In the rows, 128 means zero.
Each path is a new rotation, seen through one point. The rows after it are directions, each followed by how far the rotation turns it, in degrees each step (0 if it stays put).
Each turn is a multiple of 5 degrees from 10 to 175, or 0.
Each row of a path follows its step; steps can be skipped.
Path 1:
step 0: [124 115 129 128 133 125 129 122 119 137 129 143 134 129 127 129 130 128
 121 124 115 135 112 130 134 124 129 141 122 128 128 135 120 131 123 131
 128 128 120 129 126 120 120 126 120 130 138 127 129 117 133 130 130]
step 1: [119 124 129 135 119 130 136 136 119 122 127 137 135 132 129 127 136 132
 129 127 122 120 122 123 135 127 125 122 118 135 138 125 123 140 137 135
 119 139 122 141 130 128 136 126 135 135 129 121 134 135 130 133 126]
step 2: [138 131 131 130 118 125 133 133 137 127 129 135 123 136 124 119 142 119
 124 132 127 122 129 128 133 140 121 121 133 131 133 125 126 133 125 117
 128 131 120 121 131 135 130 118 123 118 140 127 121 135 134 128 117]
step 3: [123 128 119 137 129 124 131 140 145 116 130 125 130 133 118 128 119 134
 121 130 133 130 124 137 127 128 127 131 138 126 130 122 127 124 128 124
 129 115 127 132 129 130 123 120 129 131 130 118 118 137 137 121 133]
step 4: [122 134 122 132 123 122 132 126 133 125 126 108 118 120 134 127 121 139
 109 124 129 132 127 122 133 131 123 125 122 125 128 117 134 131 130 129
 134 126 126 124 119 134 124 140 127 119 128 133 133 128 129 125 133]
step 5: [131 129 119 127 138 120 118 120 133 127 121 127 131 135 134 125 126 138
 127 119 127 132 135 126 112 130 127 133 130 124 130 128 128 136 120 126
 133 123 121 124 118 119 140 122 129 124 131 137 139 123 122 139 136]
step 6: [130 126 120 118 135 124 126 129 134 132 125 138 134 128 130 114 132 133
 133 126 119 124 124 124 124 121 130 120 135 125 126 126 125 120 139 139
 135 139 122 135 132 120 133 137 128 131 119 141 125 125 124 121 136]
step 7: [129 121 128 121 130 130 125 127 119 131 127 129 131 132 130 127 137 127
 132 131 141 127 132 129 141 123 128 128 124 124 132 122 118 125 116 119
 128 143 115 134 120 115 128 137 120 124 119 124 116 123 129 123 124]
step 8: [123 134 137 126 131 140 133 126 122 118 132 133 136 129 122 133 126 129
 127 134 114 117 134 136 125 135 139 126 131 136 129 125 123 124 114 119
 122 133 122 133 124 128 126 129 134 124 117 124 133 132 142 124 130]
step 9: [119 121 134 126 118 125 136 131 129 133 129 127 137 118 122 129 127 126
 115 129 120 127 136 122 134 138 129 139 138 142 118 131 132 136 122 120
 138 128 132 127 137 127 132 128 119 132 132 127 127 132 129 121 126]
[127 131 129 127 127 127 128 128 129 132 131 129 128 126 131 127 130 130
 125 127 125 124 128 129 130 128 130 127 129 128 129 127 128 125 131 128
 126 128 131 124 127 128 126 129 127 126 129 131 128 128 129 128 126]
160
[128 130 128 128 130 131 127 130 128 128 123 128 129 129 127 127 130 129
 129 129 130 128 126 130 129 125 126 126 130 125 126 128 129 127 126 126
 126 128 130 129 129 130 128 128 128 123 127 128 125 129 129 125 126]
80
Path 2:
step 0: [128 135 130 134 123 138 131 130 126 135 122 118 119 127 115 124 135 120
 137 118 130 139 132 133 129 127 118 138 139 122 130 118 133 115 130 115
 130 127 123 124 119 125 135 128 126 128 126 119 126 137 129 123 119]
step 1: [124 130 135 120 132 123 131 124 127 127 126 125 127 131 123 134 136 125
 130 117 139 126 128 122 128 119 130 125 137 135 115 126 145 125 126 125
 127 131 119 126 136 127 119 126 141 136 139 127 117 134 118 113 131]
step 2: [137 125 130 124 124 135 135 121 135 126 120 123 131 128 127 128 138 127
 140 132 138 116 131 135 121 133 123 126 138 126 138 133 140 113 120 117
 125 124 126 121 128 132 125 125 138 124 129 120 125 137 134 138 120]
step 3: [125 130 130 131 125 127 136 130 121 124 112 120 115 124 123 123 130 120
 131 117 137 125 130 121 133 125 129 143 137 127 131 128 127 129 133 125
 128 137 132 127 131 128 136 126 145 122 136 113 130 131 129 114 127]
step 4: [130 137 139 125 124 131 144 121 142 119 125 122 126 137 124 135 129 117
 126 124 133 129 128 122 135 133 127 116 133 137 135 127 149 131 130 122
 125 126 126 129 131 120 122 117 132 123 132 129 125 134 121 129 126]
step 5: [138 126 123 126 123 136 134 129 133 127 123 126 115 119 121 128 141 129
 135 135 135 124 129 132 134 137 136 135 129 133 129 124 128 120 132 131
 134 121 127 127 121 140 118 127 139 120 140 114 124 133 121 127 115]
step 6: [123 127 115 139 125 133 140 123 127 120 119 120 123 131 127 133 129 127
 132 122 136 130 133 122 138 124 125 129 126 132 120 122 141 121 130 117
 120 134 134 131 126 128 134 120 126 117 141 130 128 138 136 117 134]
step 7: [140 129 131 132 123 122 134 122 135 121 120 125 125 129 118 124 124 126
 140 129 133 133 123 129 132 133 122 121 120 139 137 119 139 123 123 128
 133 132 122 134 126 133 126 119 137 137 130 116 111 131 115 128 130]
step 8: [128 116 122 127 118 134 128 133 139 136 124 119 116 116 120 134 132 122
 131 124 131 125 128 131 140 130 128 127 131 118 128 132 131 125 126 110
 122 135 124 127 125 131 121 128 125 130 145 118 122 133 130 123 121]
step 9: [120 131 128 135 122 132 139 124 125 122 130 123 120 114 122 125 131 124
 130 125 135 133 121 119 125 119 116 131 141 133 123 119 147 113 126 128
 128 128 123 126 124 130 138 118 126 128 131 126 119 125 123 128 133]
[129 129 132 127 132 128 127 126 126 127 125 127 129 131 127 130 131 126
 128 128 130 125 130 125 127 130 132 131 131 127 129 131 128 129 129 129
 127 125 128 128 129 127 130 128 130 127 127 129 129 127 129 128 126]
35
[131 127 129 128 127 131 128 129 129 131 126 127 127 127 125 130 128 130
 126 126 126 130 130 128 126 131 127 131 128 128 129 125 123 127 127 127
 128 129 130 131 128 129 128 131 132 130 128 129 128 129 129 130 125]
140
[129 127 124 126 129 131 126 129 131 127 129 128 127 127 128 127 128 129
 130 130 130 127 127 129 127 130 130 125 130 131 127 132 126 131 127 127
 126 126 128 127 132 128 127 129 127 130 128 127 126 129 127 130 125]
120
